Turns, then the turns between two rows, first turn first; the first pair answered
turn Z875:
[  9 -16  16 -20   2  -4 -27  16]  ->  [35 -2 24  2 -3  0 12 12]
[-54 -13 -29  -5  -1  22  13 -19]  ->  [-35  -6  -4  52  18  22   0  -7]
[-22  -1 -28 -23 -37   5  33  -6]  ->  [-31 -11  -6  30  -3   2 -43  19]
turn Z78:
[ 30   8 -21  20 -14  -6  -7   5]  ->  [39 14 -8 20  8 -7  1 -5]
[ 2 -2  9  4 32 24 36 -4]  ->  [-13  -5  -3 -19  30  24  33  -9]
[ 12  -2  13 -23 -23  -3 -27  33]  ->  [ 23   1  26  -9 -17  -5 -22  35]
turn Z99:
[ 11   2   0 -32   0  -8  10 -10]  ->  [ 25   9   2   7  -7 -18  13 -10]
[ -7   4  13  17  33  -5   2 -10]  ->  [ -9  -5  14 -21  30   1  -2  -7]
[ 35   8   5  24   4  38 -10  51]  ->  [11  6 -3 31 16 51 -3 42]
turn Z878:
[-36  13  -7  -1  14  45  18 -28]  ->  [-33  24 -10  34  -5  -7 -15 -40]
[ -7   2  -7   6 -17   2   9  -2]  ->  [-11   3   4  -4  10   4   9 -12]
[-13   2 -19   6  -9  17  21  13]  ->  [-20   6  -2  10  30  -3  -4  -5]
[-20 -15 -12 -19 -20  26  -3  14]  ->  [-25  -8   4  -8  17  -7 -34  -8]

(2 to 3 turns a pair)
[ -6  -8   8  20  20 -30 -19   3]  ->  [  4  -6  -5  36 -14  -6   6  23] : Z99 then Z878 then Z78
[-33  -8 -15   7  13  31 -14  11]  ->  [ 20  -1   2  26 -17  -4 -33  23] : Z99 then Z99
[ 21  -2  23 -13   1 -14  11  -9]  ->  [ 24  -9  14  -4 -28 -14   0   7] : Z875 then Z878 then Z78
[ 14  -2  -8  15 -29   6  -4  23]  ->  [-12  -9   0 -25  18  23  -9   7] : Z878 then Z78
[  0  22  15  22  26 -30  -6 -22]  ->  [ 17  15  23  11  20 -36 -13 -15] : Z99 then Z99 then Z99
[-35 -17 -30 -46 -35   0  15  -5]  ->  [-20 -13 -22  -6 -46 -41 -31  -1] : Z878 then Z78 then Z99
[-29   3 -24  -6 -12  13  23  -7]  ->  [-22 -10  -7 -23  -3  17 -26  14] : Z875 then Z99
[-17  14   6 -21  25  -5  12  -4]  ->  [  4  23  14  13  11 -25  11   1] : Z99 then Z99
[-11  -3  -4  58  15  28   6  36]  ->  [-18 -22 -10  -6  11  49   1  47] : Z99 then Z78
[  6 -19 -34  19 -31  20 -30  38]  ->  [-32 -15 -34  27   9  13 -49  12] : Z878 then Z878 then Z99
[ 35   3  27  35 -11  26  14  30]  ->  [-24 -12 -14  -7 -20  54  20  22] : Z99 then Z875 then Z78
[-44   7   6   9 -19 -10 -24   7]  ->  [ -3   1  25 -21 -27  18  -4  35] : Z78 then Z878 then Z99
[ 31   3  46  22  56  22   6 -12]  ->  [ 23  -6 -14  46 -55 -10 -30  21] : Z875 then Z875 then Z878
[ 64   4  11  35 -49 -13   6  18]  ->  [72  8 37 11 -4  4 33  6] : Z78 then Z878
[  2  -9  24 -13   9  -5 -14  -9]  ->  [-15 -11   8   4   1  23  14   0] : Z878 then Z99 then Z878
[-25  -4 -18  41   7  -2   9  16]  ->  [-30  -8 -11   1  13 -29 -27   4] : Z99 then Z878
[  7  -5 -23 -13 -37  -2   6  16]  ->  [  5  -4 -18  27 -29 -16 -11  19] : Z78 then Z875 then Z99
[-22   6 -26 -50 -24   6  -2   4]  ->  [ 10   4  18 -56  18  19  11   8] : Z99 then Z878
[-28   5 -19  43   2  -7 -18  -7]  ->  [-17 -10  -1 -41  21   7 -32  -1] : Z878 then Z878 then Z99
[  2  -4  21  18 -32 -12 -24  21]  ->  [-26   1  26   6  17  18  28  -8] : Z875 then Z99 then Z878
[ 37   9  11 -29   8  -8  33  -7]  ->  [46  6 17 26  5 -5  7 19] : Z875 then Z78 then Z875
[  7   8  -3  13   7 -28   1 -16]  ->  [-19  -3 -27  -8  -4  -4  11  -7] : Z99 then Z78 then Z878
[ 18   5  34 -28  21  10 -40   3]  ->  [-16   8   0 -55   8  15   3 -24] : Z875 then Z99 then Z875
[ 29   4  21   4 -10  22  17   5]  ->  [-13  -1  17  -5  27  26   9 -16] : Z99 then Z878 then Z99
[ -5 -15  -9 -29 -36 -22  -5  14]  ->  [-17  -4  -8  26 -15 -38 -10  -5] : Z878 then Z878 then Z99
